[ 26  44  47  36  16 -10 -33 -46 -46 -32  -9]
The third entry from the left -> 47
Find the 3rd largest entry.
Answer: 36
Find the 1st entry from the right.
Answer: -9
Find the first entry.
Answer: 26
The 2nd entry from the end -> -32

[[-33 -50 -45  16  15  14  15   7 -29 -27 -23 -26 -36]
 [-25 -35 -30 -10  -9 -12  -9   6 -22 -20 -18 -20 -26]
 [-22 -34 -27 -18 -21 -20 -21  11 -19 -18 -16 -17 -20]
 [-31 -49 -41  -1  -7  -2  -5  14 -26 -26 -22 -24 -31]
 [-37 -44 -43  25  27  24  27   5 -35 -26 -30 -32 -40]
 [ 28 -10  10 -41 -34 -38 -36  18  27 -14  26  27  24]
 [  6  10  14 -39 -45 -40 -46   3   7  14   3  12  22]
 [-39 -48 -45  15  11  14  13   8 -34 -24 -30 -31 -39]
 [ 14 -16  -3  11  23  15  21  12  10 -22  11  11   4]
 [-29 -43 -37  -3  -6  -5  -5  10 -25 -23 -21 -23 -30]
 [ 34   1  21 -40 -26 -37 -29  16  30 -14  28  29  28]
 [-17 -14 -24  10  -5   0  -9 -15  -9  19  -6   2   2]
 [ 24  -5  14 -24 -23 -19 -24  20  23  -9  19  24  26]]
The entry directly above -32 -> -24
Report the largest entry in the first column.
Answer: 34
Report the 2nd-last entry, reading row by row.
Answer: 24
The largest entry in the last column -> 28
The first entry on the diagonal from the top-right corner is -36
Report the entry directly below the largest entry.
Answer: -17
The bottom-right entry -> 26
The third entry on the main diagonal is -27
Report the 3rd entry on the diagonal from the top-right corner.
Answer: -16
Report the entry directly above 22.
Answer: 24
The first entry on the main diagonal -> -33
The third largest entry -> 29
The second entry on the main diagonal is -35
Report the smallest entry in the first row.
Answer: -50
The entry in the bottom-left corner: 24
Report the entry directly above the centre entry.
Answer: -36
The bottom entry of the column that holds the smallest entry is -5
Report the 3rd entry, reading row by row.
Answer: -45
The second entry on the diagonal from the top-right corner is -20
The 3rd smallest entry: -48
Report the entry directly below the centre entry.
Answer: 13
Report the smallest entry in the first column.
Answer: -39
The centre entry: -46
Report the entry just right of the centre entry.
Answer: 3
Report the median of all entries.
Answer: -12
Report the entry just left of the centre entry.
Answer: -40
Report the 5th entry in reading order.
Answer: 15
The entry directly above the largest entry is -29
The largest entry in the first row -> 16
Report the second smallest entry.
Answer: -49

[[ 46 -26 -49  47 -21 -20 -21  43  18  22 -41   9  18]
 [-17  -9 -41  11 -26 -25  39 -13 -22 -48  24 -34  11]
 [-50  44 -30   4 -42  20 -33 -19  -9  18 -25  30  -5]
 [-22   7  38  44  -9  42 -33 -27  43  47  -1 -34  43]
 [ 48 -22  -9 -35  28 -14  -5 -40 -35 -16  16 -37  26]
 [ 16  16   1   8 -21 -31   2  45 -42  41 -45  -2 -14]
 [-24 -18  19 -29 -27 -47 -18  20 -38  45 -23 -19  37]]
Indices start at 1.
The entry at row 1, column 1 is 46
The entry just right of the smallest entry is 44
Read off the entry just right of -47.
Answer: -18
The entry at row 2, column 1 is -17
Read off the bottom-right entry.
Answer: 37
The entry just right of the centre entry: -27
Read off the entry just left of the centre entry.
Answer: 42
The entry just left of 26 -> -37
Read off the bottom entry of the column that holds the largest entry.
Answer: -24
The entry at row 3, column 1: -50
Read off the entry directly below -50.
Answer: -22
Read off the top-right entry.
Answer: 18
Read off the entry in row 1 and column 2.
Answer: -26
Read off the entry in row 1 and column 3.
Answer: -49
The entry directly below 4 is 44
The entry just left of -48 -> -22
Read off the entry just right of -1.
Answer: -34
Read off the maximum.
Answer: 48
The entry just left of -45: 41
Read off the entry directly below the centre entry.
Answer: -5
Read off the entry just right of the largest entry.
Answer: -22
